Here are some numbered points:
[ -33   10  -46   -1  -13  -13   12  -33  -67   15   56   -9  -10  -12   73  -22  -54   64   41    6   18   27   -2
   27   48   17  -23    5   30    7 -127   31] 0
[ -7  19   6   0 -20   9  23 -82 -32  11   3 -12  15  22 -78  48   2  -3   2  24 -24 -10  30 -57  -1  20   6 -21  19
 -31  -2 -26] 1
[ 14  11   7 -10 -19 -13  10  -7  20 -47 -11  -6  50   7  55 -30  26 -21 -22  27 -29  18 -30  44  12 -14 -35  13  13
 -17  15  75] 2
[-62   3  11 -14 -10 -51 -16  -9  35 -69  31 -10  -7  23   2  42  52 -32 -43  -5  27  24  43 -12 -13   2  -3 -17   1
  52 -19  -9] 3
[-24 -36 -14 -23  48 -32 -16 -45   7 -13  34   8 -24  24 -32  69   0   6   8  -4 -29 -20   2 -30 -32  52  93 -15  30
 -73  -4 -52] 4
[-39  49  11  30 -42 -34  25 -17  58 -94  11  20  -3 -40  66 -28  49  13 -38   5 -14 -14  30  15  -2 -67  -6  21  15
  52  33  31] 5
[ 25 -43  45 -23  37  27   5 -15 -14  53  19   8  -4   5 -46  66  -4 -15 -13  52 -11  -4 -11 -33  17 108  35  -8 -25
 -48   9 -63] 6
[-52 -71   1  -5 -23  20 -48  77 -45  -1  -2  11 -10  30 -40  46   4 -64 -32  -4 -36 -14 -25 -12  29  74  36  11 -30
 -32  65 -30] 7
[ -3  -6  26   6   1 -40  12 -22  60 -19 -42  13  17  17  32  22  63 -34  15   9   6   3  86  -9   4 -60  -8  -4   1
  36 -14   1] 8
[ 37  31   1   1   8  47 -30  21  40   1 -42 -12 -32 -42  32 -85 -28   7  26  -9  -1   0  16  43 -36 -47  -1  10 -35
  36  26  52] 9
[-54  33 -21   1 -16 -41  40  26  23 -91   5   9  -5  16  56 -34  34  16   0  -7   6  -6 -19  17 -11 -44 -29  32 -27
  25 -38  57] 10
[ 24 -25   9   3 -19 -30  -5 -31 -64 -14 -43 -24  19 -15   9  25  28 -40 -30  28  -7   8  56  24  34  -2  12  -7 -12
 -16  36  33] 11
[  25   -6    7   25   -1    3  -16   53   11   21  -28   -2    5  -16   -3  -78  -31  -12   71   -9  -54   -4   13
    5    9  -25   27    1    4  -32   18 -127] 12
[-16 -40  17 -19 -17  11 -21  -7 -23  -2   4 -14  11  -4 -34   6  -2 -56   3 -14  -8  -3  -3  -4  79 -24  59 -19 -11
 -15   6  22] 13
[ 12  11   5   6  -4 -42  12 -48  46 -82  25  -7  15  67  45  40  70 -50  -5  51  40  17 -16 -33   8   6 -64 -35  -2
  48  10  23] 14
[ 70   0   6   9 -17  17 -50  -7 -52  77  14   6  -4  17 -71  27  -8   6   4  33  15 -40 -10 -23  20  35  21 -58  12
 -41 -12 -37] 15
[  1   1   3 -21 -18  60 -30   3 -99  76   8  71 -45  44 -46  33 -54  19  23 -20   6 -15  27 -46 -21  86  50  -5  40
 -76  -1 -65] 16
[-14  56 -12  -1 -21 -21 -42 -14  44 -30  38  22  66 -15  14   2  36  12 -21   5  23  27  20  17 -17 -35 -59   2  18
  23  15  19] 17
Which two points above are nearest to each new point, looking only along the 3 directions in which the numbered points spread most? Their numbers follow each, nearest first.
[-10 -85  19 -26  40 -16  76 -11  15  15  26 -24  73  21 -23  40  12 -46  -1 -19   8 -21 -25  -4  12  48  13 -44  -8
  -6  24 -28] --> 1 13
[ 69  11 -12 -36 -23  -3  -1  11  20  -6 -37  14  34 -39  13 -44 -14  -4  91   0 -34  51  25  23  24 -35 -25  50  -4
  91   2  38] --> 9 2
[-15  36 -11 -18 -27 -36  43  20  58 -32  25   9 -14  -6  45  -3  72  38  -5  -3  10  -2   9   4 -61 -47 -16  10  92
  19 -13  28] --> 17 10
[-59   1 -25  -9 -48 -53  28   8  49 -67  45   3  10  -1  32 -15  23  -8 -25 -16   1  45  17 -17 -10 -29   3   3 -70
  26 -17  34] --> 17 2
[ 17   0   8  -1  14  32  17 -19 -41  35  24  15 -29 -14 -46 -32 -27  16 -15 -12  -7  12  13 -22 -24 -12  24   2  23
 -28 -13  35] --> 13 15
[  10   37    9    3    1   57  -48   32  -52   46   -9   -6  -33   -4  -17 -103  -34   89   15  -40  -12   14  -16
  -21  -14   -8   16    2   -5  -15  -17   -5] --> 12 9
[-32 -20  -5  10 -20  -2  11 -25  92 -29   7 -11  39   0  21  23  50 -25 -14 -16  47  10 -16  -1 -13  15 -31  13   6
  40   0  29] --> 8 3
[-42  35   8  41   0 -31  -7 -18   4 -16   8 -10 -22  35  -8  30   7 -36   0  16  10  15 -42   8  66  37  -8 -11 -21
  30  -5   1] --> 11 3
[-12 -23 -17   7  10  28 -11 -11  -3  -8  23  -5 -19  43 -33  -2  -4 -50 -32  24   6   0  -8   1  18  37  20  -9 -24
  -6  25  12] --> 13 11
[102   9 -45   3  15  33 -13 -23 -50  25 -37  12 -17 -35  -9 -44  24 -22   0 -24 -62   8  -2  72  -2 -59  19   4 -12
 -43 -52  -8] --> 12 9
[-32  -5 -32  14   5 -36 -12  19 127 -75  22 -30  91  10  86 -23  47 -15 -47  37  44  47 -17  59 -20 -11 -67  10  38
  52  17  38] --> 5 10
[ 38 -24   7  -4  -6  16  21  21 -33  46 -20   5  31 -12   3 -53 -19 -14  24  -6 -42  40  18  33   7 -47  41   8   5
 -36  16 -10] --> 12 13
[ 66  10  34  28   2  42  -6  15 -62  34 -20 -51  16 -43 -20 -50 -25   7   7  -6 -38  20  -3   9  51 -24  26  19   4
 -31  61   0] --> 12 13
[-37  46   5 -14   8  -3  19  21  -1  48 -20  45 -39  35  -3   7 -14  70  57   0  32  24  16  -5 -66  19 -66   7  48
  -5 -15   2] --> 0 13
[ 14  29   6   6  15  43 -38  11   5  -6   0   3   1 -35 117 -54  20  -5   6 -88  13  -1  14  27 -27 -98  -9   2 -14
  12  -5  37] --> 9 2
[-43 -41 -18 -25 -23 -35  29  13  41 -20  21 -17 -20  26  24  15   8  39  -5  54  10   7   7  40 -66  51 -54  51  21
  12 -31 -18] --> 17 2
[ 44  27  12  32  29  45 -11  67 -48  27 -17   8 -12  11 -21 -38  18   0  50   9  13 -20 -18  40 -18   3  78  -6  31
 -48 -13 -24] --> 12 13
[  21   26   10   -8   40   22  -17   47  -92  127  -42    6   45  -32 -114   18  -46   77   46  -18  -15    4  -24
  -44   -4   33   87    1   29  -49  -21  -15] --> 16 15
[-38  41  -4  -8   0 -38  71 -31  54   7   3  58 -22  -2  28  15  10 -27  -2 -10  42 -17  26 -36 -62 -20  27 -15  -3
  47 -51  25] --> 17 2
[ -4   8   7   6 -15 -16  26  11  15   4 -27 -29 -21 -37  42 -84 -65  39  28 -21 -11 -21  17  35  11 -53  33  13  -7
  -2   4  39] --> 9 2
